In the rows, zero is written as 128.
Each named turn below is shown by a few rows before and after it. Which turns, in which order, take the first row of each later pair to the second? The first pair is answered.
turn P:
[116  96 172 204 118 122 138 173  78 104 118 128 120 147 129 115 124 140
 142 121 100 142 135] => [103 126 151 192 101 137 119 159  63  90 125 120 110 133 127 131 163 149
 138 108  99 129 132]
[137  91 199 163 160 110 126 126 176 145 122 161 126 130 133 113  78 120
 145 146 153 150 179] => [120  98 218 195 140 113 123 128 146 118 135 145 119 130 126 116 106 141
 129 144 154 151 189]
[126 130 156 144 136 118 144 132 156 133 139 137 148 133 132 122 116 115
 126 126 131 126 143] => [124 130 158 154 130 120 144 131 147 121 143 139 150 134 134 127 124 122
 121 124 129 125 147]
[141  98 151 143 125 122 150 161 104 142 117 138 109 138 126  98 102 114
 121 156 134 138 112] => [131 111 158 160 111 120 141 158  89 125 123 135 103 135 124 107 124 131
 111 153 132 137 111]
turn U:
[140  92 152  98 154 125 154 149 186 135 127 138 148 143 127 102  99 124
 144 105 108 147 141] => [135  88 148  94 153 131 150 141 177 139 126 136 141 140 118 103 100 130
 153 103 110 157 139]
[ 97  99 110 148 123 134 115 121 115 116 120 145 168 102 106 110 143 151
 152 144 131 136  85] => [ 97  98 116 156 118 131 117 127 113 109 122 145 179 104 106 110 143 144
 141 146 126 129  86]
[162 103  70  96 144 126 140 170 109 157  77 122 119 146 156 122 108  95
 150 169 126 154  82] => [165 101  81 118 140 118 148 186  97 140  80 122 128 156 160 118 113  93
 146 171 124 151  89]
turn T:
[ 98 111 118 130 154 132 114 103 116 163  88 115  86 114 112 117 108 192
 166 139 157 174 139] => [118  95 121 143 150 124 139 142  97 158  78 121  88 136 121 100  90 172
 168 162 147 165 125]
[100 109 106 111 114 134 103 110  84 150 112 120  82 118 102 119 129 171
 143 126 134 177 121] => [122  89 111 120 121 124 122 150  63 144 103 123  84 146 111 101 115 154
 145 151 126 167 111]
[ 85 111 107 165 124 151 117  80  83 108 135 104 106 119 120 110 132 163
 100  98 147 152 119] => [116  84 117 182 125 135 148 124  66  96 120 108 112 153 140  92 103 135
 104 122 132 146  99]
[139 121 102 130 100 136 127 135  82 167  88 125  87 122 106 120 124 141
 154 140 150 160 112] => [157 112  95 115 102 132 134 155  97 168  77 130 100 129 112 113 111 119
 159 145 141 147 103]
turn F:
[124 145  69  88 131 141 117 102  98 137 109  96  86 118 126 151 156 137
 130 136 147 141  76] => [117 120  86 112 138 133 123 113  84 145 103  94  75 126 121 138 140 154
 137 150 151 166  82]
[139 136 139 102  99 124 152 120 152 110 132 134 151 132 131 136 138 108
 141  97 144 134 126] => [129 125 135  95 106 130 149 110 157 132 129 136 139 127 119 132 132 122
 152 100 152 149 125]
[117 138 161 139 135 125 116 139 159 121 167 160 155 108 125 129 149 134
 150 125 118 110 135] => [114 133 159 134 137 126 110 134 165 133 162 160 148 100 117 125 147 138
 155 122 126 120 142]
[143 129 156 125 141 114 150 138 155 114 135 147 157 145 137 119 122  99
 124 130 119  95 148] => [141 140 139 104 144 121 132 115 173 128 133 148 156 123 127 133 132 102
 128 114 126  93 149]
Now pairs of rows:
Between the rows of a pair lie 2 to 4 turns.
[122  97 148 150 147 131 145 137 129 144 139 134 112 131 117  85 108 130
 133 141 121 166 141] => [102 122 145 167 122 141 135 120 103 123 154 122 108 124 117 104 157 148
 120 125 121 158 139] : P, P
[139 115 161 160 145 126 158 107 173 117 127 198 110 145 167 105  85 120
 128 154 137 136 150] => [114 142 165 189 117 130 144 100 134  87 146 179 106 142 166 121 135 143
 106 145 138 135 161] : P, P
[142 154 131 148  81 149 122 174 102  68 138 130 153 165 184 147 145  70
  76 119  99  78 105] => [152 165  97 104  94 155 111 164 124  91 136 136 148 151 183 155 136  56
  92 109  99  71  87] : P, P
[141 106 103 131 147 127 124 141  97 157 101 125  96 124 116 111 103 142
 155 136 145 171 119] => [127 139 110 162 108 135 124 138  62 109 121 112 104 130 127 130 161 151
 125 126 133 146 122] : P, U, P, P
[132 145 116  86  74  80 100 159 151 120  95 161 160  88 171 124 139  85
 117 149 108 113 103] => [136 117 141 105  84  76 111 175 154 122  86 170 161  98 171 109 117  86
 118 158 106 124 111] : P, P
